Each path is a new rotation, seen through one point. The rows after it are directions, each followed by how far the rotation turns it, in degrees per step (0 if it stays put).
Each turn is a multiple of 5 degrees from 10 to 175, or 0.
Each row of a path follows its step; steps can be skipped.
Rotation 1:
step 0: [ 0.05,  0.09, -0.10, -0.25, -0.05, -0.07, -0.11, -0.14,  0.27, -0.01,
 -0.10, -0.16, -0.17,  0.08,  0.10, -0.15,  0.17, -0.01, -0.10,  0.05,
  0.11, -0.09, -0.14, -0.28,  0.21, -0.09, -0.06, -0.02, -0.01,  0.16,
 -0.12,  0.11, -0.03, -0.05,  0.24, -0.05,  0.08, -0.23,  0.00,  0.10,
 -0.07, -0.16,  0.20, -0.25, -0.03, -0.16, -0.28,  0.00, -0.05, -0.18,
  0.04,  0.28,  0.07,  0.13,  0.04,  0.03, -0.23]
step 4: [ 0.18,  0.03,  0.15,  0.02,  0.04,  0.04,  0.05,  0.06, -0.05,  0.09,
 -0.02, -0.12, -0.17, -0.13,  0.27,  0.15,  0.09, -0.01,  0.31,  0.20,
  0.35,  0.00, -0.10, -0.21, -0.05,  0.02,  0.14, -0.09, -0.02,  0.01,
  0.09,  0.01, -0.14,  0.03,  0.13,  0.10, -0.01,  0.08, -0.15,  0.09,
  0.01, -0.04, -0.27, -0.18, -0.03,  0.04,  0.12,  0.13, -0.11, -0.04,
  0.07,  0.35,  0.19,  0.27, -0.18,  0.10,  0.10]
step 5: [-0.08,  0.23,  0.12,  0.05,  0.15,  0.12, -0.11,  0.17,  0.18, -0.14,
 -0.14,  0.05,  0.02, -0.13,  0.25,  0.08,  0.11,  0.17, -0.05, -0.05,
  0.11,  0.12, -0.11, -0.44, -0.02,  0.11,  0.09, -0.25, -0.05,  0.14,
  0.00,  0.13,  0.05,  0.06,  0.03, -0.05, -0.23, -0.03, -0.03,  0.26,
  0.18, -0.13,  0.21, -0.07,  0.01, -0.17, -0.20,  0.19,  0.09,  0.23,
  0.11,  0.03, -0.02,  0.04, -0.06,  0.00, -0.11]
step 7: [ 0.00, -0.17,  0.34, -0.08,  0.10, -0.14, -0.02,  0.03, -0.17,  0.35,
  0.17,  0.11, -0.15, -0.04,  0.13, -0.17, -0.15, -0.05,  0.01,  0.17,
 -0.03, -0.07, -0.24, -0.26, -0.01, -0.20, -0.13, -0.07,  0.13,  0.12,
 -0.09, -0.06,  0.09,  0.02,  0.05,  0.14, -0.02,  0.03, -0.14,  0.14,
  0.06,  0.13, -0.22, -0.09,  0.01, -0.06, -0.12,  0.13, -0.20,  0.26,
 -0.15,  0.04, -0.01, -0.09, -0.08, -0.18, -0.17]
step 8: [-0.05,  0.11,  0.13, -0.21,  0.12,  0.17, -0.09,  0.14,  0.14,  0.08,
  0.01,  0.10,  0.07,  0.10, -0.19, -0.01, -0.07,  0.09,  0.21,  0.08,
  0.24, -0.07, -0.02,  0.05,  0.03, -0.03,  0.05, -0.03, -0.17,  0.27,
 -0.22,  0.05,  0.22,  0.27,  0.06,  0.29,  0.00, -0.16,  0.05,  0.23,
 -0.06,  0.02,  0.12, -0.12,  0.17,  0.04,  0.08,  0.22, -0.12,  0.07,
 -0.17,  0.11, -0.04,  0.23, -0.07, -0.27,  0.03]
step 9: [-0.14,  0.15,  0.05, -0.08,  0.16, -0.14,  0.23, -0.10, -0.12, -0.05,
 -0.05, -0.01,  0.11, -0.14,  0.08, -0.11,  0.11,  0.20,  0.19,  0.21,
  0.18, -0.11, -0.23,  0.03, -0.03,  0.04,  0.03,  0.08,  0.08, -0.20,
 -0.15, -0.03, -0.21,  0.26, -0.07,  0.02, -0.17,  0.05,  0.01, -0.06,
  0.09, -0.09,  0.09, -0.10,  0.36,  0.20, -0.22,  0.26, -0.04, -0.08,
  0.06,  0.24,  0.11,  0.06, -0.15, -0.11, -0.05]
step 10: [-0.22, -0.09,  0.20,  0.04,  0.19, -0.05,  0.00,  0.10,  0.01, -0.07,
  0.20,  0.08,  0.10,  0.11,  0.10,  0.13,  0.06, -0.13,  0.13, -0.22,
  0.30, -0.07, -0.09, -0.28, -0.21,  0.01, -0.08, -0.04, -0.15,  0.09,
 -0.01,  0.07, -0.08,  0.13,  0.00,  0.05, -0.10, -0.03, -0.01, -0.02,
  0.29,  0.08, -0.03,  0.20,  0.12,  0.25, -0.18, -0.14,  0.09,  0.23,
  0.15,  0.17,  0.22, -0.05,  0.08, -0.07, -0.23]
step 12: [-0.28,  0.07,  0.10, -0.05, -0.29, -0.17, -0.10, -0.02,  0.00,  0.17,
 -0.07, -0.08, -0.05, -0.13, -0.26, -0.11, -0.10, -0.11,  0.06,  0.21,
 -0.11, -0.09, -0.12, -0.03, -0.20, -0.07,  0.12, -0.10, -0.19, -0.01,
 -0.08,  0.13, -0.07, -0.11,  0.04,  0.13,  0.09, -0.06, -0.06,  0.26,
  0.07, -0.22, -0.26, -0.19,  0.32, -0.09, -0.17,  0.00, -0.11,  0.11,
  0.14,  0.14,  0.21, -0.07, -0.03, -0.10, -0.09]
step 14: [-0.14,  0.17,  0.31, -0.15,  0.21,  0.11,  0.27,  0.06, -0.03, -0.07,
 -0.12, -0.13,  0.27, -0.14, -0.09, -0.02,  0.30,  0.06,  0.15, -0.08,
 -0.13, -0.24, -0.05,  0.12,  0.04, -0.06, -0.08,  0.15,  0.07,  0.17,
 -0.14, -0.25,  0.03,  0.05, -0.03, -0.17, -0.01,  0.11,  0.00,  0.13,
  0.06, -0.06,  0.11,  0.03,  0.23, -0.13,  0.11, -0.12, -0.15,  0.17,
  0.20, -0.04,  0.16, -0.02, -0.16, -0.09, -0.13]
step 16: [-0.11,  0.02,  0.25,  0.01,  0.18,  0.22,  0.11,  0.13,  0.24, -0.08,
 -0.02, -0.18, -0.13,  0.30,  0.05,  0.19,  0.01, -0.01, -0.13,  0.14,
  0.16, -0.17, -0.22,  0.04, -0.13, -0.11, -0.29,  0.10,  0.00,  0.06,
 -0.10,  0.08, -0.11, -0.06,  0.19,  0.00,  0.17, -0.04, -0.12,  0.20,
  0.04, -0.17, -0.22, -0.04,  0.08, -0.10, -0.23,  0.10, -0.03, -0.13,
  0.00, -0.05,  0.03,  0.16,  0.25,  0.09,  0.03]
step 17: [-0.02,  0.27,  0.06, -0.11, -0.09, -0.05, -0.04,  0.12, -0.04,  0.10,
 -0.20, -0.25, -0.02, -0.04,  0.12, -0.05,  0.22,  0.02,  0.03,  0.07,
  0.00,  0.20, -0.20,  0.03,  0.22, -0.04, -0.02,  0.16, -0.22, -0.02,
 -0.01,  0.19, -0.21,  0.15,  0.12, -0.01,  0.22, -0.33, -0.01,  0.35,
  0.01, -0.05, -0.03,  0.15,  0.10, -0.07, -0.10, -0.20, -0.11,  0.03,
  0.22,  0.17,  0.05,  0.18, -0.08,  0.09, -0.08]
[-0.04, -0.01,  0.02, -0.01, -0.04, -0.02, -0.02,  0.02, -0.01,  0.04,
  0.05,  0.06, -0.05, -0.06,  0.03, -0.05, -0.07, -0.06, -0.01, -0.04,
  0.05, -0.05, -0.04,  0.02, -0.02, -0.02,  0.01, -0.06,  0.02, -0.06,
 -0.02,  0.02, -0.02,  0.04,  0.03, -0.05,  0.00,  0.01,  0.04,  0.02,
 -0.01,  0.00, -0.02,  0.04, -0.07,  0.00,  0.04,  0.04,  0.04,  0.04,
  0.09,  0.02, -0.01, -0.01, -0.02,  0.02,  0.01] | 135
[-0.05,  0.01, -0.01,  0.02, -0.02,  0.01, -0.01, -0.03,  0.04, -0.05,
  0.02, -0.03,  0.08,  0.01, -0.04,  0.04,  0.06, -0.09,  0.01,  0.07,
 -0.01, -0.02, -0.06,  0.05, -0.03,  0.00,  0.00, -0.02, -0.01, -0.04,
 -0.03, -0.06,  0.05,  0.01, -0.02,  0.01,  0.08, -0.01,  0.02,  0.01,
 -0.06, -0.03,  0.00,  0.01, -0.06,  0.05, -0.06, -0.05, -0.03,  0.03,
  0.04, -0.01,  0.01, -0.05,  0.01, -0.01, -0.02] | 20
[ 0.03,  0.08, -0.04,  0.00,  0.02,  0.03, -0.01,  0.04,  0.05, -0.04,
 -0.04,  0.01,  0.00,  0.02, -0.06, -0.02,  0.05,  0.04, -0.03, -0.10,
  0.00, -0.09, -0.02, -0.01,  0.01, -0.03, -0.01,  0.01,  0.02,  0.03,
 -0.04, -0.01,  0.01,  0.07, -0.01,  0.04, -0.03, -0.02,  0.02,  0.06,
 -0.02, -0.01,  0.00,  0.02, -0.09, -0.04, -0.01,  0.02,  0.03, -0.02,
 -0.04, -0.05,  0.03,  0.01,  0.03,  0.00, -0.01] | 130
[-0.04,  0.00,  0.03, -0.01, -0.05, -0.04,  0.00,  0.03, -0.02, -0.03,
 -0.03,  0.02, -0.04, -0.08, -0.04, -0.02, -0.02,  0.06, -0.02, -0.02,
 -0.01, -0.09, -0.04,  0.00,  0.01,  0.03,  0.02,  0.02, -0.01,  0.01,
  0.02,  0.04,  0.04, -0.04, -0.04,  0.04,  0.02,  0.00, -0.01, -0.07,
 -0.03,  0.00,  0.06, -0.03,  0.00,  0.01, -0.07, -0.03, -0.02, -0.07,
  0.02,  0.08, -0.02, -0.04,  0.03,  0.02,  0.04] | 120
[-0.02, -0.01, -0.04, -0.03, -0.03,  0.05,  0.01, -0.06,  0.00, -0.07,
  0.09,  0.08, -0.01, -0.02, -0.03, -0.04, -0.02, -0.03, -0.03,  0.02,
 -0.01, -0.03,  0.01, -0.03,  0.02,  0.01, -0.03,  0.06, -0.04, -0.03,
  0.03, -0.03,  0.06,  0.00, -0.06,  0.02,  0.00, -0.06, -0.01, -0.02,
  0.06,  0.01, -0.02,  0.02,  0.05, -0.02,  0.00,  0.06,  0.02,  0.00,
  0.00,  0.01,  0.09,  0.03, -0.04,  0.00, -0.04] | 25
[ 0.01, -0.05, -0.02, -0.01,  0.03,  0.01,  0.06, -0.01, -0.03, -0.01,
 -0.01, -0.01,  0.01,  0.03,  0.00,  0.08, -0.04,  0.01, -0.03, -0.07,
 -0.04, -0.03, -0.02, -0.04, -0.03, -0.03,  0.01,  0.02,  0.02, -0.07,
  0.01,  0.05,  0.07,  0.01,  0.06,  0.02, -0.03, -0.04, -0.03, -0.02,
  0.00, -0.05, -0.03, -0.01, -0.02,  0.05, -0.01, -0.01, -0.06,  0.09,
 -0.03,  0.03,  0.00,  0.02, -0.04,  0.05,  0.05] | 125
